One turn moves every row onto another: examples first, then more rows asked:
fisu: [-2.32  0.28  1.57  1.07  0.83  0.69  1.86 -0.50  2.56 -0.28  0.38 -0.96
 -0.16 -1.20  0.75  0.53 -0.51  2.28  0.00  0.01  0.11  0.19  0.73  0.79
  0.46]
padot: [ 0.19  0.18  0.41  2.08  1.33  1.47  0.56  0.84  1.91  1.75  0.59 -0.81
  0.19 -0.45 -0.72  1.31 -0.26  2.64 -0.52  0.11  0.60 -0.41  0.64  2.17
  0.14]
potez: [ 0.56 -0.31  0.28  0.28  1.13  1.64 -0.67  2.20  0.96  1.37  1.99 -0.46
 -0.43 -0.71  1.02  0.68 -0.79  3.42 -0.25 -0.41  0.11  1.43 -0.84  0.93
  0.78]
dogit: [ 1.78 -0.10  1.29  1.61 -0.63 -0.72  0.22  0.88  1.96 -0.46  0.86  1.83
 -1.73  1.27 -0.44  0.92 -0.91  2.14 -0.84  0.34 -0.33  0.67  1.09  0.26
  0.68]
Led: [ 0.56 -1.78  1.04 -0.82  0.38 -0.70  1.29  0.40  1.25  0.87  1.56 -1.29
  0.58  0.27  0.07  0.21 -2.34  2.94  0.33  0.69 -0.41  0.98 -0.82  0.43
 -0.22]
Pivar: [ 1.09 -0.82 -0.22  1.30  1.22 -1.47 -0.20  0.95  1.05 -0.15  0.10  1.51
 -0.84  0.09 -0.14  1.02 -0.49  3.80 -1.51  0.24 -1.74  2.14  0.53 -0.56
  1.55]
fuge: [-0.68  0.75  1.52  1.53  0.18 -0.42 -0.59 -0.06  2.37 -0.63  1.57  1.83
 -0.91  0.04  0.09  0.66 -1.90  0.91  0.76  0.02  0.41  0.56  0.37  0.15
  2.55]
Nul: [-0.03 -0.48  0.23 -0.20  1.21 -1.56 -1.36 -0.57  2.09 -0.82  0.25  0.08
 -0.06  0.55  0.34  0.71 -0.27  2.35  0.68  1.78 -2.04  2.04 -0.46  0.52
  0.64]
mul: [-0.24 -0.29  0.03  0.06  1.01  1.26 -0.24  2.12  1.49  1.13  2.01 -0.27
 -0.06 -1.01  0.40  1.18 -1.94  3.55 -0.81 -0.48  0.14  1.17 -0.91  1.22
  0.16]
sudut: [ 1.38  0.53  1.30  2.06 -0.51 -0.71  0.19  1.01  1.42 -0.15  0.58  1.79
 -0.65  1.22 -0.24  1.61 -0.75  2.58 -0.73  0.34 -0.56  0.04  1.76  0.17
  0.17]
vif: [-0.08 -0.37  0.12  0.00  1.10  0.84 -0.66  2.70  1.02  1.00  1.92 -0.55
  0.02 -0.93  0.97  1.03 -1.02  3.28 -0.59 -0.47  0.09  0.88 -0.75  1.08
  0.07]
Git: [ 0.41 -0.25  1.40  2.36  1.81  1.32  0.70  0.60  1.91  1.29  0.42 -0.86
  0.07 -0.43 -1.35  0.90  0.44  2.60  0.16  0.14  0.45 -0.15  0.37  1.45
  0.18]
Zug: [-0.49  0.10 -0.34  0.44  0.95 -0.07  1.83 -0.78  1.74  1.38 -0.55 -1.19
  1.22 -0.50  1.79  0.88 -1.63  3.25 -0.33  0.09  0.62  1.87  0.25  1.01
  1.98]
kugar: [-0.51  0.58  0.19  1.35  1.25 -0.97 -0.60 -1.41  1.15  1.52  1.17  0.35
  0.59  1.01  0.33  0.91 -0.99  2.27  0.91  0.71 -1.71  1.26  1.53  0.05
  2.88]
dafev: [ 1.43  0.11  0.99  1.73 -0.69 -0.59  0.33  1.35  2.09  0.02  0.70  2.05
 -0.87  0.83 -0.46  0.84 -0.31  2.46 -0.72  0.62 -0.43  0.01  1.80  0.46
  0.23]
ped: [ 0.51 -0.05  0.17  0.33  0.98 -1.52 -1.04 -0.57  1.83 -1.16  0.63 -0.14
 -0.03  0.78  0.32  1.29 -0.22  1.97  0.41  1.96 -1.87  2.24 -0.75  0.40
  0.47]
fara: [-2.25  0.44  0.92  1.16  0.72  0.85  1.56 -0.31  2.64 -0.30  0.03 -1.44
 -0.13 -1.21  0.21  0.47 -1.15  1.68 -0.23 -0.11  0.31  0.48  0.37  0.91
  0.45]
tam: [ 0.50 -1.57  0.78 -0.60  0.60 -1.14  1.36  0.84  1.75  1.21  1.28 -1.27
  1.51  0.19  0.16  0.62 -1.99  3.00  0.09  1.00 -0.20  0.96 -0.76  0.97
 -0.01]
Guker: [-0.89  0.97  1.47  1.38  0.04 -0.57 -0.68  0.20  2.48 -0.42  1.11  1.57
 -0.81  0.15 -0.30  0.23 -1.53  1.30  0.95 -0.88  0.43  0.73  0.85  0.00
  2.25]
Bap: [ 1.23 -0.47 -0.67  0.86  1.39 -1.38 -0.24  1.32  1.44 -0.25  0.64  1.78
 -0.41 -0.81 -0.46  1.31 -0.15  3.75 -1.26  0.03 -1.29  2.08 -0.11 -0.19
  1.47]
muni: [-0.28  0.23  0.40  0.54  0.55 -0.67  1.62 -0.71  2.23  1.17 -0.31 -1.24
  1.14 -0.56  2.07  0.75 -1.25  3.54  0.17  0.01  0.79  1.96 -0.01  1.08
  2.02]
mos: [-0.14  0.77  0.73  1.24  1.30 -0.71 -0.93 -1.29  1.72  1.24  0.88 -0.06
 -0.45  1.90 -0.03  0.98 -0.59  1.77  0.98  0.82 -1.48  1.88  1.35  0.06
  2.46]
zez: [ 0.57 -1.39  0.49 -0.66  0.50 -0.47  1.09  0.27  1.85  0.79  0.68 -1.28
  1.31  0.35  0.26  0.72 -2.45  3.16 -0.09  0.96 -0.11  1.09 -0.71  1.23
 -0.60]
Fut: [-0.06 -0.70  0.35  0.54  1.68 -1.36 -1.15 -0.42  2.18 -0.88  0.19  0.12
 -0.58  0.42 -0.13  0.73 -0.39  1.85  0.20  1.97 -1.87  2.64 -0.54  0.03
  1.43]
rana: [ 0.46 -0.33  0.53  0.75  0.49 -0.74  1.65 -0.64  1.40  1.59 -1.03 -1.17
  0.64 -0.32  1.79  0.40 -1.41  3.26  0.15  0.26  0.87  1.66  0.18  0.93
  2.20]
fel: [ 0.42 -0.01  0.70  1.93  1.92  1.24  0.73  0.82  1.75  1.38  0.56 -0.51
  0.08 -0.56 -0.68  1.33  0.30  2.62 -0.11 -0.33  0.92 -0.72  0.40  1.95
  0.38]
nube: [-2.32  0.37  1.76  1.23  0.65  0.64  1.80  0.02  2.23 -0.16  0.06 -1.23
 -0.78 -1.39  0.78  0.51 -0.56  2.18 -0.24  0.19 -0.01  1.12  0.56  0.14
  0.92]
Puru: [-0.52  0.79  0.28  0.55  1.33 -1.02 -0.15 -1.19  1.65  1.74  0.96  0.52
  0.25  1.12  0.13  1.07 -0.60  1.74  1.16  0.99 -1.12  1.50  1.51  0.19
  2.89]
rel: [ 0.85 -0.72 -0.44  1.60  1.52 -1.03 -0.18  1.39  1.43 -0.46  0.68  2.08
  0.08 -0.82 -0.24  1.03 -0.51  3.46 -1.30  0.39 -1.22  1.96 -0.15 -0.62
  1.78]
puno: [-0.51  0.26  1.34  1.75  0.28 -0.09 -0.80  0.12  2.27  0.16  1.73  1.71
 -1.10  0.52 -0.37 -0.16 -1.79  1.49  0.49 -0.49 -0.14  0.97  1.09 -0.31
  2.82]

Fut moves to mos
tam moves to muni
sudut moves to rel
And these:
Guker moves to dafev
Git moves to potez
padot moves to mul

